One turn sends every row of this set to another row. A few are shown first. Where does it send the rows asked after them?
J289: .08  .42  .25  .08  .01  -.17  .07  .10  .11  -.01  .08  .08  .14  .08  -.15  .08  .22  .14  .07  -.24  .07  -.03  .28  -.16  .17  .04  -.08  .16  -.07  -.09  -.10  .10  -.17  .24  -.20  -.17  -.15  -.23  -.18  .02  -.18  -.19  -.11  .11  -.20  .12  .14  .37  -.31  .08  -.06  -.04  .12  -.02  -.27  -.02  .07  -.14
J297: .13  .45  .17  .11  .06  -.15  -.03  .00  .14  .01  .01  .19  .13  .13  -.12  .06  .22  .22  -.04  -.32  .03  -.01  .24  -.09  .12  .05  -.09  .14  -.03  -.05  -.14  .13  -.16  .25  -.33  -.21  -.15  -.20  -.07  .03  -.23  -.08  -.10  .13  -.15  .10  .11  .34  -.27  .10  -.06  -.12  .21  -.05  -.32  .00  .02  -.06
J441: .05  .05  .19  .04  -.14  .24  -.05  .13  -.27  .08  -.18  .25  .32  .16  .01  .19  -.10  -.05  .15  .02  -.11  -.05  .03  -.09  -.31  -.06  -.17  -.18  -.22  -.19  .32  -.30  .08  .26  -.25  -.08  -.12  -.03  .04  .03  -.07  -.25  -.19  .02  -.14  .17  -.10  .06  -.18  .07  -.18  -.13  .04  -.19  -.17  .14  -.13  -.07
J932: .01  .00  .15  .12  -.18  .27  .01  .12  -.25  .04  -.27  .29  .22  .07  .00  .12  -.11  -.09  .20  -.02  -.14  -.09  .01  -.08  -.20  -.06  -.21  -.14  -.22  -.13  .32  -.26  .08  .30  -.28  -.03  -.12  .03  .02  .10  -.12  -.24  -.17  .08  -.11  .15  .02  -.01  -.16  .05  -.12  -.15  .04  -.17  -.19  .11  -.13  -.11
J11: .01  .00  .17  .02  -.14  .29  -.06  .10  -.20  .11  -.22  .28  .22  .11  .09  .17  -.07  -.05  .13  -.02  -.10  .01  -.02  -.02  -.18  -.01  -.19  -.08  -.22  -.15  .34  -.29  .14  .33  -.24  -.01  -.12  .06  -.03  .11  -.07  -.25  -.13  .03  -.18  .21  -.03  .05  -.16  .08  -.24  -.06  .01  -.20  -.12  .14  -.13  -.07
J237: -.10  .18  .10  -.23  .13  .12  -.05  -.13  -.27  .10  .01  .15  .13  .20  .14  .15  .11  .15  .21  -.37  -.03  -.12  .20  -.01  .02  -.10  -.20  .13  -.17  -.16  .41  -.08  -.10  .00  -.07  .01  -.12  -.09  .15  .01  -.23  -.20  -.08  .33  .28  .27  -.27  .32  .15  .06  -.11  -.13  .20  .03  -.16  .22  .00  -.05
J512: .05  .44  .16  .00  .06  -.15  .04  .04  .11  .00  .07  .16  .15  .14  -.15  .13  .21  .08  .00  -.18  .00  -.01  .22  -.17  .17  .07  -.15  .20  .00  -.02  -.11  .13  -.11  .25  -.28  -.18  -.21  -.20  -.17  .08  -.22  -.16  -.08  .11  -.09  .06  .18  .26  -.25  .12  -.04  -.04  .21  -.04  -.29  -.01  .04  -.08
J706: -.17  .14  .17  .02  -.12  -.06  -.08  .20  .00  .14  .05  .17  .07  .13  .12  .08  .21  .20  .04  -.21  -.12  -.05  .14  -.12  .20  .04  .03  .03  -.10  -.10  .05  .25  .08  .22  .00  .00  .30  -.24  -.13  -.14  -.05  -.02  -.09  -.26  .00  .19  -.12  .20  -.31  .19  -.05  -.11  .23  -.16  -.15  .09  -.02  -.13
J699: .23  .03  -.17  .26  -.08  -.02  -.12  .12  -.22  .11  -.18  .17  -.01  .08  .01  -.12  .12  .08  .12  -.25  -.17  .02  .04  .09  -.10  -.06  -.20  -.07  -.16  -.03  -.09  -.20  -.08  .16  -.07  .03  -.03  .02  .07  .08  .09  .01  -.13  .29  .21  .10  -.15  .38  .09  .04  .17  -.06  .08  .12  -.01  .09  .12  -.21
J945: .00  .14  .36  .09  .06  -.01  .22  .36  -.03  .27  -.25  .11  .17  .14  .00  .08  .22  .34  .25  -.30  .10  .20  .17  -.14  .14  .06  -.05  -.08  -.05  -.04  -.10  .25  .05  .00  -.11  -.11  -.03  -.23  -.15  .04  -.09  -.34  -.01  .06  -.14  .10  -.15  .24  -.29  .02  -.03  -.08  -.02  -.07  -.14  -.12  -.03  -.21
J674: -.09  .16  .16  -.23  .08  .17  -.04  -.12  -.23  .15  -.02  .12  .10  .16  .17  .09  .19  .19  .27  -.41  -.05  -.13  .12  -.08  .06  -.09  -.21  .04  -.22  -.18  .37  -.13  -.12  .00  -.08  -.01  -.10  -.11  .11  .00  -.24  -.20  -.22  .39  .22  .24  -.18  .22  .20  .12  -.19  -.10  .16  .04  -.13  .20  -.06  -.04
J490: -.01  .04  .13  .04  -.13  .29  -.04  .10  -.33  .05  -.25  .30  .21  .05  -.02  .18  -.07  -.01  .15  .03  -.07  -.04  .07  -.02  -.25  .05  -.22  -.15  -.26  -.08  .37  -.18  .09  .30  -.23  -.05  -.11  -.01  .16  .07  -.09  -.19  -.08  .11  -.14  .18  -.05  -.02  -.20  .12  -.18  -.13  .02  -.15  -.17  .15  -.13  -.11
J967: .19  .00  -.09  .21  -.11  .00  -.11  .15  -.18  .14  -.17  .16  .06  .05  .00  -.06  .07  .03  .03  -.22  -.11  .12  .07  .13  -.10  -.07  -.24  -.10  -.19  -.05  -.12  -.25  -.06  .11  -.06  .15  -.06  .05  -.03  .05  .13  -.04  -.11  .28  .13  .11  -.17  .39  .01  .00  .16  -.03  -.02  .17  -.02  .08  .17  -.19
J714: -.07  .16  .36  .17  .05  .08  .17  .30  -.04  .22  -.22  .13  .09  .15  -.10  .08  .19  .36  .16  -.27  .04  .21  .17  -.14  .00  .05  -.10  -.13  -.05  .06  -.08  .28  .01  -.08  -.16  -.03  -.04  -.23  -.06  .03  -.10  -.36  -.04  .14  -.11  .12  -.11  .17  -.37  .01  .01  -.26  -.02  .01  -.23  -.11  -.03  -.20
J120: .25  .09  -.15  .19  -.03  -.03  -.10  .16  -.23  .12  -.18  .15  .08  .12  -.07  -.05  .07  .08  .07  -.19  -.19  .12  .04  .06  -.21  -.13  -.20  -.12  -.16  -.10  -.14  -.24  -.03  .17  -.09  .04  -.10  -.05  .09  .06  .06  -.02  -.13  .18  .18  .10  -.21  .42  .00  .03  .17  .01  .01  .14  .03  .18  .18  -.20
J94: .24  .12  -.13  .17  -.03  .00  -.07  .17  -.28  .09  -.23  .22  .01  .00  -.10  -.06  .08  .07  -.03  -.25  -.14  .02  .11  .13  -.11  -.08  -.25  -.10  -.12  -.03  -.06  -.26  -.08  .12  -.16  .01  -.03  .05  .07  .08  .11  .04  -.12  .25  .20  .06  -.21  .37  .05  .07  .18  -.07  .02  .07  -.05  .14  .12  -.22
J443: -.05  .15  .33  .04  .05  .07  .22  .32  -.08  .31  -.19  .19  .15  .12  -.08  .07  .23  .36  .16  -.23  .03  .22  .18  -.17  .07  .06  -.09  -.09  -.05  .05  -.06  .27  .06  -.14  -.19  -.08  -.03  -.24  -.16  .02  -.06  -.37  -.09  .16  -.09  .05  -.11  .22  -.23  .06  .02  -.20  .05  -.06  -.08  -.09  -.06  -.25
J130: -.17  .18  .20  .03  -.10  -.07  -.01  .19  .00  .09  .08  .06  .09  .14  .04  .05  .16  .29  .12  -.37  -.08  -.05  .15  -.10  .13  .05  .05  .05  -.08  -.19  .00  .26  .06  .27  -.03  -.07  .28  -.18  -.17  -.12  -.11  -.07  -.08  -.32  -.09  .17  -.10  .28  -.30  .11  -.10  -.06  .17  -.15  -.13  .05  -.04  -.09
J704: -.03  .18  .15  -.31  .14  .12  -.11  -.15  -.21  .10  -.02  .06  .20  .24  .11  .15  .16  .16  .27  -.40  -.01  -.06  .12  -.09  -.03  -.14  -.18  .02  -.20  -.21  .26  -.19  -.12  .00  -.05  .01  -.10  -.18  .12  -.04  -.21  -.18  -.14  .36  .22  .24  -.29  .29  .15  .15  -.20  -.07  .16  .02  -.16  .24  .06  -.03
J755: -.13  .20  .17  .04  -.02  -.03  -.07  .20  .00  .20  .08  .18  .02  .22  .16  .13  .18  .31  .02  -.36  -.14  -.06  .17  -.11  .19  -.06  .01  .03  -.08  -.12  .13  .27  .01  .23  -.03  -.02  .27  -.17  -.07  -.08  -.08  -.08  -.14  -.30  -.07  .23  -.13  .17  -.35  .09  -.08  -.12  .14  -.12  -.21  .11  -.02  -.19
J911: -.07  .18  .12  -.25  .06  .17  -.12  -.19  -.17  .11  .02  .12  .12  .16  .14  .11  .16  .15  .22  -.46  .04  -.03  .09  -.05  -.02  -.07  -.20  .11  -.19  -.25  .30  -.14  -.11  .02  -.09  .03  -.12  -.11  .01  -.02  -.20  -.19  -.13  .42  .17  .24  -.22  .37  .18  .06  -.23  -.09  .22  .08  -.10  .18  -.05  .04

J94 -> J237
J674 -> J932
Now find these:
J120 -> J704
J706 -> J443
J297 -> J755
J967 -> J911
J289 -> J130

